In the rows, zero is written as 128.
The same turns and mirrors carry the whole set onto itself and the rows of a family onto each other. Which other rows belong to the same family as each row named below? List them in the order they appear above.
These 40 rows form 5 families of 8 rows each.
J886: 169; 125; 125; 139; 128; 117; 147; 119; 150; 143; 165; 114; 146; 128; 123; 111; 149; 124; 126; 159; 116; 147; 124; 76; 120; 140; 127; 156; 129; 154; 136; 128; 126; 134; 138; 96; 155
J67: 137; 64; 118; 157; 108; 137; 119; 105; 163; 130; 175; 125; 146; 124; 152; 104; 115; 130; 156; 138; 158; 152; 145; 106; 132; 132; 129; 149; 126; 165; 125; 117; 132; 148; 121; 120; 149
J189: 158; 82; 106; 122; 123; 156; 138; 132; 167; 140; 157; 134; 142; 126; 138; 93; 116; 129; 132; 127; 125; 124; 126; 121; 118; 127; 166; 122; 123; 152; 169; 119; 141; 133; 114; 121; 135
J596: 134; 78; 129; 152; 120; 117; 157; 112; 166; 111; 155; 123; 122; 139; 144; 104; 159; 133; 118; 105; 128; 130; 113; 140; 126; 167; 149; 139; 106; 138; 132; 120; 125; 126; 107; 110; 173
J550: 165; 109; 137; 106; 122; 125; 160; 127; 142; 116; 144; 123; 120; 122; 110; 123; 161; 121; 101; 128; 138; 116; 117; 128; 102; 143; 170; 141; 112; 138; 137; 151; 144; 98; 125; 101; 150
J326: 139; 77; 141; 157; 117; 108; 153; 103; 163; 99; 164; 119; 133; 142; 155; 111; 147; 138; 134; 104; 132; 136; 112; 129; 117; 160; 149; 151; 101; 137; 130; 130; 119; 129; 116; 110; 171
J239: 163; 104; 124; 144; 126; 116; 139; 115; 140; 140; 154; 101; 142; 138; 124; 117; 156; 128; 117; 159; 123; 153; 113; 71; 123; 150; 131; 160; 129; 149; 136; 123; 137; 132; 130; 97; 155
J323: 150; 81; 130; 114; 106; 135; 130; 114; 167; 111; 171; 148; 118; 108; 157; 109; 120; 113; 132; 113; 177; 116; 144; 161; 104; 128; 156; 135; 97; 149; 132; 138; 150; 118; 107; 114; 145
J196: 142; 108; 142; 141; 111; 99; 129; 115; 144; 108; 169; 114; 122; 109; 139; 126; 165; 117; 120; 142; 171; 143; 135; 118; 109; 158; 115; 181; 113; 146; 94; 134; 149; 114; 122; 93; 161
J689: 171; 125; 133; 101; 123; 117; 151; 132; 146; 121; 152; 122; 116; 115; 126; 121; 163; 114; 93; 132; 140; 115; 117; 130; 97; 148; 155; 152; 104; 132; 141; 140; 155; 101; 116; 92; 152
J757: 165; 88; 113; 125; 125; 153; 144; 113; 162; 143; 164; 140; 146; 129; 137; 89; 123; 121; 117; 127; 123; 140; 125; 119; 121; 134; 166; 131; 113; 150; 179; 120; 130; 141; 122; 112; 143
J180: 143; 79; 115; 159; 127; 135; 121; 96; 171; 144; 172; 125; 139; 128; 144; 87; 121; 130; 156; 137; 157; 151; 142; 109; 125; 148; 134; 153; 128; 159; 125; 101; 126; 144; 119; 115; 143
J775: 147; 74; 117; 152; 111; 126; 110; 103; 164; 132; 180; 125; 140; 124; 170; 103; 114; 118; 148; 143; 164; 153; 140; 105; 126; 137; 117; 155; 115; 163; 130; 106; 142; 150; 114; 112; 151
J787: 135; 87; 128; 158; 121; 112; 166; 109; 149; 118; 162; 120; 114; 131; 149; 109; 153; 149; 124; 119; 133; 128; 109; 127; 115; 170; 129; 155; 97; 134; 127; 123; 123; 123; 134; 99; 172
J889: 166; 109; 109; 142; 128; 116; 137; 114; 160; 144; 160; 101; 135; 130; 124; 105; 149; 131; 124; 145; 115; 156; 123; 77; 123; 151; 124; 154; 134; 139; 135; 118; 129; 133; 131; 91; 148
J522: 134; 82; 140; 120; 106; 139; 131; 132; 151; 106; 166; 145; 127; 105; 155; 113; 134; 116; 126; 123; 181; 112; 138; 164; 103; 133; 159; 149; 102; 157; 128; 135; 161; 112; 105; 122; 149
J75: 165; 103; 119; 103; 113; 144; 101; 136; 160; 133; 165; 126; 149; 104; 129; 109; 129; 100; 126; 148; 163; 139; 151; 113; 112; 115; 153; 148; 138; 162; 137; 128; 165; 125; 102; 113; 124
J546: 137; 107; 133; 135; 114; 112; 129; 120; 143; 105; 175; 106; 118; 110; 135; 128; 151; 117; 145; 148; 171; 144; 145; 111; 103; 140; 117; 174; 124; 147; 94; 130; 169; 138; 125; 89; 160
J372: 158; 110; 131; 102; 108; 122; 149; 149; 141; 107; 154; 124; 125; 108; 134; 130; 161; 118; 94; 130; 136; 116; 118; 131; 102; 138; 149; 150; 107; 134; 139; 150; 164; 103; 119; 98; 155
J597: 164; 130; 117; 145; 137; 115; 143; 137; 149; 149; 158; 117; 134; 127; 122; 112; 141; 125; 114; 154; 127; 148; 117; 80; 116; 138; 129; 156; 143; 147; 143; 132; 135; 126; 122; 103; 159
J13: 141; 76; 127; 149; 112; 112; 166; 106; 163; 118; 163; 117; 117; 144; 142; 105; 150; 144; 136; 111; 126; 138; 107; 129; 116; 160; 142; 143; 102; 141; 122; 126; 120; 116; 116; 99; 173
J575: 168; 113; 119; 110; 113; 140; 109; 133; 144; 140; 172; 125; 140; 95; 135; 114; 122; 115; 132; 162; 166; 138; 149; 101; 100; 117; 134; 163; 127; 157; 132; 131; 164; 120; 132; 103; 123
J706: 161; 114; 132; 101; 136; 119; 149; 142; 137; 124; 148; 121; 121; 113; 111; 130; 159; 124; 104; 134; 138; 117; 117; 124; 104; 144; 154; 151; 120; 129; 152; 134; 147; 92; 116; 102; 148
J904: 136; 60; 130; 116; 97; 140; 125; 109; 161; 101; 171; 132; 129; 108; 155; 105; 141; 121; 136; 113; 168; 119; 145; 160; 109; 148; 153; 147; 90; 151; 120; 120; 155; 120; 116; 110; 139
J676: 167; 105; 118; 106; 106; 133; 113; 114; 155; 136; 164; 122; 128; 100; 123; 118; 122; 102; 126; 157; 172; 139; 157; 107; 101; 120; 141; 150; 125; 168; 145; 128; 172; 125; 118; 118; 123
J808: 173; 109; 113; 102; 116; 142; 116; 127; 144; 149; 162; 128; 128; 102; 125; 116; 130; 103; 114; 166; 170; 132; 148; 102; 112; 119; 136; 147; 124; 163; 137; 128; 168; 121; 121; 103; 128
J55: 147; 77; 138; 154; 127; 117; 157; 115; 150; 112; 161; 126; 131; 147; 155; 109; 153; 135; 123; 115; 131; 131; 101; 124; 128; 160; 145; 146; 100; 131; 123; 131; 114; 124; 120; 94; 178
J76: 170; 84; 119; 115; 122; 147; 143; 112; 165; 139; 150; 132; 147; 132; 144; 92; 128; 127; 106; 115; 127; 118; 130; 123; 124; 125; 171; 131; 121; 151; 173; 122; 137; 130; 122; 114; 138
J344: 173; 86; 112; 116; 124; 147; 140; 121; 154; 145; 156; 141; 148; 127; 140; 90; 120; 127; 126; 120; 124; 124; 121; 124; 116; 132; 159; 130; 119; 135; 173; 122; 124; 124; 112; 122; 142
J588: 133; 101; 139; 145; 109; 106; 129; 116; 155; 104; 169; 105; 113; 114; 139; 133; 158; 116; 123; 150; 175; 143; 138; 111; 111; 150; 127; 168; 111; 164; 93; 133; 164; 123; 125; 91; 157
J984: 164; 115; 132; 97; 128; 110; 150; 134; 145; 115; 142; 132; 123; 124; 120; 135; 163; 119; 107; 140; 138; 123; 124; 124; 107; 141; 160; 143; 109; 139; 135; 153; 160; 101; 123; 105; 159
J111: 140; 76; 115; 161; 98; 137; 119; 106; 172; 127; 177; 127; 142; 120; 167; 89; 123; 125; 146; 134; 156; 149; 143; 116; 124; 142; 127; 153; 116; 166; 109; 118; 142; 153; 120; 111; 148
J423: 148; 68; 122; 162; 106; 142; 120; 94; 159; 134; 182; 114; 134; 122; 160; 91; 113; 120; 140; 131; 163; 146; 135; 110; 123; 138; 125; 151; 116; 160; 133; 105; 126; 147; 115; 109; 142
J818: 143; 101; 139; 145; 111; 103; 128; 116; 141; 110; 174; 114; 112; 114; 136; 136; 147; 111; 143; 155; 176; 151; 128; 109; 105; 152; 115; 165; 103; 149; 94; 137; 148; 118; 115; 98; 161
J470: 170; 103; 119; 143; 125; 115; 129; 117; 150; 149; 154; 116; 139; 125; 115; 111; 158; 121; 119; 156; 137; 147; 118; 67; 123; 143; 128; 147; 138; 150; 148; 128; 127; 132; 131; 98; 158
J903: 139; 62; 129; 121; 106; 135; 123; 119; 156; 107; 160; 135; 114; 113; 155; 112; 128; 118; 123; 110; 182; 120; 136; 158; 107; 142; 158; 144; 100; 144; 128; 128; 162; 114; 99; 117; 146
J556: 145; 81; 137; 115; 108; 137; 140; 111; 155; 101; 171; 133; 120; 121; 164; 115; 118; 116; 129; 114; 167; 120; 140; 162; 106; 135; 159; 152; 86; 150; 119; 131; 160; 117; 106; 114; 143
J4: 147; 96; 141; 133; 106; 98; 125; 116; 145; 107; 162; 109; 114; 116; 142; 137; 153; 118; 132; 145; 178; 130; 133; 113; 106; 145; 118; 168; 114; 149; 86; 139; 155; 109; 116; 100; 157
J367: 166; 110; 124; 111; 120; 142; 104; 131; 144; 133; 162; 131; 145; 97; 136; 117; 129; 99; 113; 159; 172; 129; 154; 108; 112; 122; 139; 156; 128; 157; 144; 130; 167; 131; 121; 115; 126
J387: 162; 83; 113; 126; 119; 143; 138; 127; 167; 146; 151; 141; 146; 124; 143; 91; 131; 131; 104; 121; 122; 122; 117; 128; 124; 147; 164; 130; 111; 149; 166; 121; 122; 109; 112; 124; 136

The rest of the family of J787: J180, J75, J546, J372, J597, J904, J387
The rest of the family of J596: J189, J196, J889, J522, J575, J706, J111
The rest of the family of J757: J550, J326, J239, J323, J775, J808, J4

